In the rows, zero is written as 128.
Where one turn sends some rows of the set: a few examples, then the rows asked
k_675: [108 134 119 105 153 150 115  85 155 115 109  98 158 156 159 133 171 142
 158 136 124 136 150 107  54 106 126 128 156]
k_933: [112 145 133 166 159 129 123  93 150 147 109 118 153 129 148 187 177 131
 144 113 120 156  97 111 113 120 134 147 113]
k_854: [134 139 143 137 137 153 127 118 133 143 108 126 168 114 142 151 153 132
 162 100 102 120 105 128  52 121 111 171 135]
k_745: [115 179 107 124 135 154 129 110 131 155 115 119 168 138 139 162 122 112
 153 118 107 127 132 156 109 126 129 128 150]
k_101: [115 175 129 117 147 153 101  73 152 143 106 122 164 111 148 182 182 137
 150 112 136 142 112 118  96 107 156 167 127]
k_507: [104 121 108 114 164 144 122  92 180 160 121 107 158 139 135 164 171 132
 142 102 104 148 152 131  71 104 108 120 136]
k_305: [140 123 109 109 123 117 133 114 127 136 118 108 133 137 142 153 164 153
 161 111 154 121 107 105  96 111 142 116 116]
k_953: [121 128 126 127 170 124 129  85 132 139 137 118 151 149 165 149 178 131
 157 115 103 137 150 115  59 130 110 110 154]
k_471: [122 111 119 169 167 134 136  96 139 140 101 126 134 131 177 161 164 144
 151 134 120 130 117 125  95 100 153 154 137]
k_282: [146 104 106 118 126 118 110 117 142 137 118 121 116 130 141 142 156 144
 159 118 153 119  99 119 103 122 129 130 125]
k_578: [111 171  94 122 121 148 121 125 123 158  99 130 147 124 138 140 139 145
 148 130 106 130 136 146  85 111 142 123 121]
k_233: [137 151 100 110 138 157 117  79 165 140 116 125 148 141 153 161 134 124
 142 131 124 132 116 156 134 136 130 140 138]
k_34: [118 141 129 143 148 139  73  81 160 150 131 134 144 147 147 154 165 144
 146 118 117 143 138  97  62 131 122 109 148]
k_360: [101 136 110 132 154 146  95  80 165 162 129 113 151 147 151 159 167 129
 154 119 129 134 161 112  81  85 130 130 178]
k_398: [106 129 100 123 156 121 118 101 142 120 107 143 155 155 137 148 169 125
 161 137  80 159 137 139  92  91 118 168 136]
k_295: [138 150 115 122 130 169 119  79 151 154 121 106 150 140 143 154 132 132
 150 119 130 119 111 143 129 139 139 125 154]
k_959: [139 114 117 110 143 112 101  74 155 123 161 124 153 119 133 160 171 131
 137 113 125 138 116 121  86 117 114 163 166]
k_389: [112 170  96 124 132 152 111 105 122 146 112 130 171 126 145 145 148 105
 157 135 107 135 128 163 118 130 115 142 140]
k_222: [113 142 128 113 146 155 127  86 145 144 112  98 166  82 154 148 171 125
 152 111 113 121 122 138  77 121 141 180 140]
k_740: [120 175  87 113 113 132 107 130 120 140 106 126 153 118 140 128 144 134
 143 138 114 140 122 129  84 116 117 147 122]
k_346: [102 136 102 125 123 126 120 136 106 142 102 115 146 124 139 136 162 133
 170 128 139 119 127 126  87 102 145 119 124]
k_311: [138 119 120 125 153 141  83  76 158 143 140 151 155 128 121 162 157 129
 148 116 108 140 116 156  81 117 115 163 171]
k_237: [145 126 115 117 143 130 108  95 148 134 124 133 142 152 145 172 152 114
 173 113 160 117 100 138 131 120 127 135 148]
k_46: [100 141 125 116 154 164  92  88 153 134 102 131 173 153 126 154 187 136
 169 116 118 139 137 126  59 107 108 113 134]
k_4: [126 139  90 112 130 105 107 134 106 139 113 137 138 113 146 136 167 130
 170 129 144 114 125 135  83 100 133 135 132]
k_739: [101 127 103 121 145 112  96  90 139 100 118 150 153 132 138 141 189 138
 157 140  97 152 124 119  82 114 129 152 112]
k_292: [145 129 121 115 143 135 116  85 140 137 125 122 147 138 142 175 153 129
 168 109 159 105 107 133 113 139 150 108 138]
k_381: [137 136 134 153 152 141 113 114 139 124  96 146 152 137 161 164 138 149
 160 127 126 114 114 120  55  98 147 162 137]
k_478: [113 122 111 134 147 148  90  93 163 131 109 135 152 151 126 148 142 125
 153 140  96 154 127 153  88  98 122 173 165]
k_98: [114 121 111 117 138 117  92  74 132 104 143 131 153 123 144 139 197 141
 158 129 127 142 115  99  91 109 124 160 146]

k_101 moves to k_222
k_389 moves to k_740
k_578 moves to k_346
Where do these go?
k_311 moves to k_478
k_34 moves to k_360

Where one turn sends some rows of the set: a few examples, then the rows asked
k_584: [106 134 105  95 152 104 123 137 126 107 120 136]
k_199: [137 142 107 114 115  88 121 134 100 116 148 161]
k_392: [124 149 126 115 107 113 130 136 157 115  85 111]
k_968: [131 145 129 130 121 123 131 123 167 100  98 136]
k_931: [131 166 114 106  94 120 140 121 117 109 107 146]
k_784: [ 96 150  96  97 118  92 124 135 147 102 126 128]
k_607: [140 147 112 112 106  89 117 139 101 109 150 148]
k_682: [139 157 114 111  90 125 126 119 119 109 100 154]
k_268: [124 122 124 123 125  86 127 175 147 123 129 111]
k_122: [136 164 112 111 100 126 134 115 110 117 100 143]
k_705: [130 130 131 121 136 108 114 129 112 138 146 153]
k_741: [122 149 129 127 109 115 128 144 149 117  83 108]
k_951: [148 152  96 121 122 101 118 163 129 115  93 160]
k_13: [147 111 128 123 125 134 102 133 124 130 117 147]
k_781: [148 121 116 110 122  88 116 151 166 124 119 112]
k_796: [129 159 111 157 118  92 117 129 141 135 105 138]
k_621: [138 135 110 115 106  87 125 137 103 118 151 157]
k_879: [135 123 131 124 125  77 116 171 137 119 138 117]
k_862: [134 145 119 116 106  80 118 138 104 112 153 151]
k_618: [129 145 124 128 108 115 139 151 155 118  84 112]
k_226: [124 114 117 122 102 128  89 128 150 124 119 135]
k_30: [112 110  85 119 124 122 126 122 135 113 117 146]
k_477: [136 158 116 114  99 121 119 110 118 110 108 161]
k_415: [148 139 129  84 111 106 145 158 142 118 131 156]
k_42: [126 136 134 125 103 114 132 147 158 118  89 110]
k_957: [120 128  91 121 126 138 135 148 138 119 139 131]
k_925: [122 136  97 106 103 109 121 144 161  98  95 122]
k_803: [128 148 139 120 108  92 140 126 158 136 142 129]
k_610: [127 125 128 132 125  75 130 167 139 123 135 114]
k_699: [123 133 101 131 129 110 106 166 141 133 134 111]
k_352: [136 130 110 121 119  93 118 148 106 117 153 160]
k_420: [134 119 133 135 115  77 123 166 133 122 126 116]
k_92: [115 163 113 120 114 122 122 134 123 123 120 179]
k_197: [163 135  96 141 109  97 120 150 155 112 106 133]
k_123: [129 121 133 131 114  75 123 168 136 115 136 123]
k_561: [115 137 134  95 129 113  86 141 142 116 127 124]
k_248: [127 139 127 129 108 117 140 150 141 118  81 112]
k_364: [144 154 121 128 110  84 101 138 140 155 132 128]
k_155: [137 142 118 115 114 107 157 148 149  95 106 162]
k_519: [123 135 127  97 117 106 126 105 134 108 106 168]
k_949: [115 164 145 102 117 100 139 140 132 139 131 160]
k_271: [130 136 105  99 118  84 109 161 121 144 145 149]
k_90: [130 158 112 115  94 125 133 114 120 116  97 150]
k_239: [119 132 135 102 124  86  87 122 137 115 100 142]
k_912: [136 122 130 134 121  83 119 171 140 126 136 119]
k_344: [129 163 111 108  94 121 134 114 124 113 102 153]
k_327: [123 137 133 130 107 114 141 143 147 121  83 112]
k_632: [139 144 117 113 112  84 119 136 106 119 149 157]

k_796 moves to k_951
k_248 moves to k_931
Where do these go?
k_957 moves to k_784
k_90 moves to k_199
k_364 moves to k_197
k_30 moves to k_584
k_781 moves to k_968
k_392 moves to k_477
k_519 moves to k_705
k_741 moves to k_682
k_607 moves to k_123

Where one turn sends some rows of the set: a few examples, then the rows asked
k_209: [102 115 116 145 125 106 147 140 102 121 134 126]
k_434: [122 128 115 165 169 144 123 130 122 130 110 126]
k_413: [135 128 131 137 122 118 139 117 158  96 139 130]
k_12: [ 97 135 137 148 127 124 136 134  97 113 102 133]
k_173: [116 143 115 138 133  99 112 147  97 111 126 121]
k_974: [135 160 123  94 138 140 123 128 135 143 137 114]
k_833: [138 122 122 131 105 128 144 109 154 119 137 128]
k_711: [128 130 111 147 153 158 130 116 127 155 114 120]
k_837: [120 144 133 150 180 144 125 125 146 119 120 125]
k_768: [141 129 109 129 162 150 110 146 117 139 112 120]
k_7: [136 130 114 169 111 127 122 121 113 122 122 123]
k_517: [127 165 136 112 164 123 113 142 137 105 135 120]
k_467: [128 147 114 139 154 119 105 157 105 109 122 119]
k_36: [ 98 120 116 146 123 114 144 144  96 115 124 129]
k_468: [143 138 117 110 159 156 116 135 131 147 121 120]
k_121: [106 121 118 119 112 120 157 123 118 142 143 122]
k_793: [131 122 117 128 182 128 113 140 142 125 119 131]
k_414: [100 150 151 112 124 138 149 112 129 128 117 131]
k_754: [122 142 107 116 109 116 123 129 101 146 130 116]
k_555: [133 127 120 113 177 137 119 130 152 139 127 129]
k_475: [ 95 149 155 132 139 123 141 128 125 100 111 134]
k_162: [ 97 130 137 137 144 100 148 137 125  99 142 128]
k_791: [138 145 129 112 175 147 115 138 141 128 122 121]
k_71: [113 161 140 117 147  97 119 136 131  99 136 120]
k_52: [103 126 117 118 108 131 154 122 112 142 134 127]
k_386: [138 137 122 129 177 142 108 148 126 120 115 123]
k_116: [ 98 143 142 107 126 124 158 119 141 118 143 127]
k_906: [ 91 137 141 134 144 109 146 137 125  92 134 132]
k_696: [132 155 145 137 127 127 130 106 156 110 140 126]
k_683: [134 118 121 155 121 114 131 128 138  91 130 133]
k_604: [102 135 130 126 110 139 146 121 103 139 105 129]
k_421: [135 113 105 132 171 134 113 141 127 138 116 132]
k_522: [141 141 124 139 104 137 132 102 136 139 134 120]
k_853: [136 118 108 116 163 142 119 129 138 153 122 128]
k_234: [125 144 130 135 163 157 134 110 151 143 122 123]
k_371: [138 112 110 149 104 125 135 122 133 116 129 129]
k_491: [101 135 139 112 133 112 160 119 141 121 152 125]
k_151: [121 159 131  95 125 117 130 117 136 133 143 117]
k_459: [130 143 136 168 136 115 120 123 133  93 128 129]
k_224: [137 140  99 120 128 136 112 142 102 145 123 113]

k_459 moves to k_696
k_467 moves to k_517
Where do these go?
k_71 moves to k_151
k_853 moves to k_421
k_12 moves to k_475
k_434 moves to k_837
k_768 moves to k_386
k_906 moves to k_116
k_683 moves to k_413
k_162 moves to k_491

